Rotation paths and how fast each direction turns (deg/step)
Each turn is a multiple of 5 degrees from 10 to 175, or 0.
Each row of a path follows its step; steps can be skipped.
Path 1:
step 1: [-3,-1,1,-13,-10,-8,1,-11,9,-8,-8,-14,-6,4,-9,5,-3,-8,12,12,14,11,30,-5,15,8,-5,2,0,-2,14,-4,1,7,-9,-7,12,5,-9,6,13,10,-17,7,-3,2,-1]
step 2: [11,6,8,11,-16,-3,11,4,3,-5,13,-3,3,1,-6,-11,-2,2,8,-17,0,-1,-6,-10,20,-10,-6,2,1,7,11,-16,-10,7,11,-10,1,8,-5,20,14,11,1,-13,-12,13,8]
step 3: [0,25,18,10,2,5,10,1,-16,1,1,-8,-5,4,-9,7,-4,-14,-6,20,4,4,11,16,8,-1,6,3,7,3,10,5,5,13,5,-9,3,14,-9,-1,8,0,4,13,-17,1,8]
step 10: [4,-13,3,-8,5,-16,3,-23,13,-2,7,2,-5,4,-6,4,6,-9,-5,-3,20,3,8,-9,20,18,-4,-2,13,5,5,-6,-6,-9,16,-3,-12,7,-6,2,5,17,-1,11,-6,-3,8]
step 13: [22,27,1,3,-12,9,-3,7,9,4,4,-7,-10,-4,-6,8,-7,-10,10,-8,-6,-4,-7,1,14,-5,6,-3,0,16,7,-7,5,4,4,-22,16,-5,3,11,-2,13,9,7,-3,11,0]
step 16: [-4,-8,5,-3,-7,-5,-7,-2,2,4,-4,15,-4,-6,-1,-8,-11,3,-4,10,7,-21,3,-2,-4,-7,-14,-15,6,-7,21,2,6,-3,25,9,-1,3,7,13,-4,15,4,13,20,0,2]
step 21: [0,4,0,-6,0,-11,-9,-6,-5,-8,-7,0,-20,6,-8,14,-14,-12,-4,-4,0,-8,12,-3,16,13,-15,-12,13,-2,1,6,-10,-2,6,-11,9,11,0,-4,2,5,-10,27,-13,4,8]
step 23: [7,15,11,20,-12,7,-7,14,-10,2,15,-12,7,-4,-3,1,-10,-13,4,4,2,-5,11,-1,9,-16,-6,-8,20,-5,1,-3,1,-2,9,3,10,2,-13,-2,-8,-14,-11,16,-10,1,-7]
step 27: [-13,-12,9,-3,-20,5,-4,0,7,8,-7,-7,2,5,-4,-10,-14,9,-9,-7,-3,-7,9,-14,10,-3,-27,-2,-4,-7,-4,2,-2,-7,20,-7,4,5,-1,14,9,17,-9,-3,14,7,2]
Speeds:
[9,-1,-2,2,-1,1,-3,1,-2,3,8,1,1,5,2,0,1,-2,-2,-2,0,2,-1,-1,4,-3,1,-1,2,5,0,1,-2,-5,-1,4,-5,-2,-1,-1,2,1,1,1,-1,-3,2] : 140
[-2,-1,-6,0,4,-8,-3,0,3,0,-1,2,-2,6,1,-6,-3,0,-2,1,0,-2,-1,0,2,2,3,0,-2,3,1,0,2,0,3,-3,0,7,-2,0,0,-4,-2,1,1,-3,-6] : 70
[-1,-2,1,-2,3,0,0,6,5,2,0,-4,-4,-3,4,2,3,-1,1,1,-2,-2,-1,1,3,0,0,-4,-4,6,-1,-6,-2,-2,-3,-5,-3,-2,2,2,2,0,3,-6,1,2,-2] : 160
[3,-1,-4,2,0,-1,-1,4,0,-3,1,-2,-5,-1,-4,-5,0,1,-3,3,-2,3,-5,2,2,0,-1,-1,6,-2,0,0,4,0,-3,-5,3,-3,1,-2,1,-2,2,2,-6,5,5] : 40
[1,-1,-1,0,-5,2,-6,-2,1,0,-6,0,2,0,1,3,0,4,1,6,-7,2,-2,-4,1,-2,-1,0,3,-2,-3,-1,-4,0,1,0,-6,3,1,3,-1,-3,1,3,-5,0,-4] : 10
[6,4,6,0,0,-4,3,-2,-2,2,1,2,-3,-1,0,-3,-1,1,-3,1,-5,3,-2,0,-3,2,-2,2,-6,3,-1,-3,-1,5,0,2,1,4,1,-5,0,3,3,-1,-4,1,-2] : 65
[2,1,-2,-1,1,5,0,-2,0,-1,0,1,-1,2,-5,0,5,0,1,6,-3,2,3,7,-2,0,3,1,-3,-2,7,0,3,0,-4,-1,-1,-1,0,1,4,4,0,3,2,-3,-5] : 175
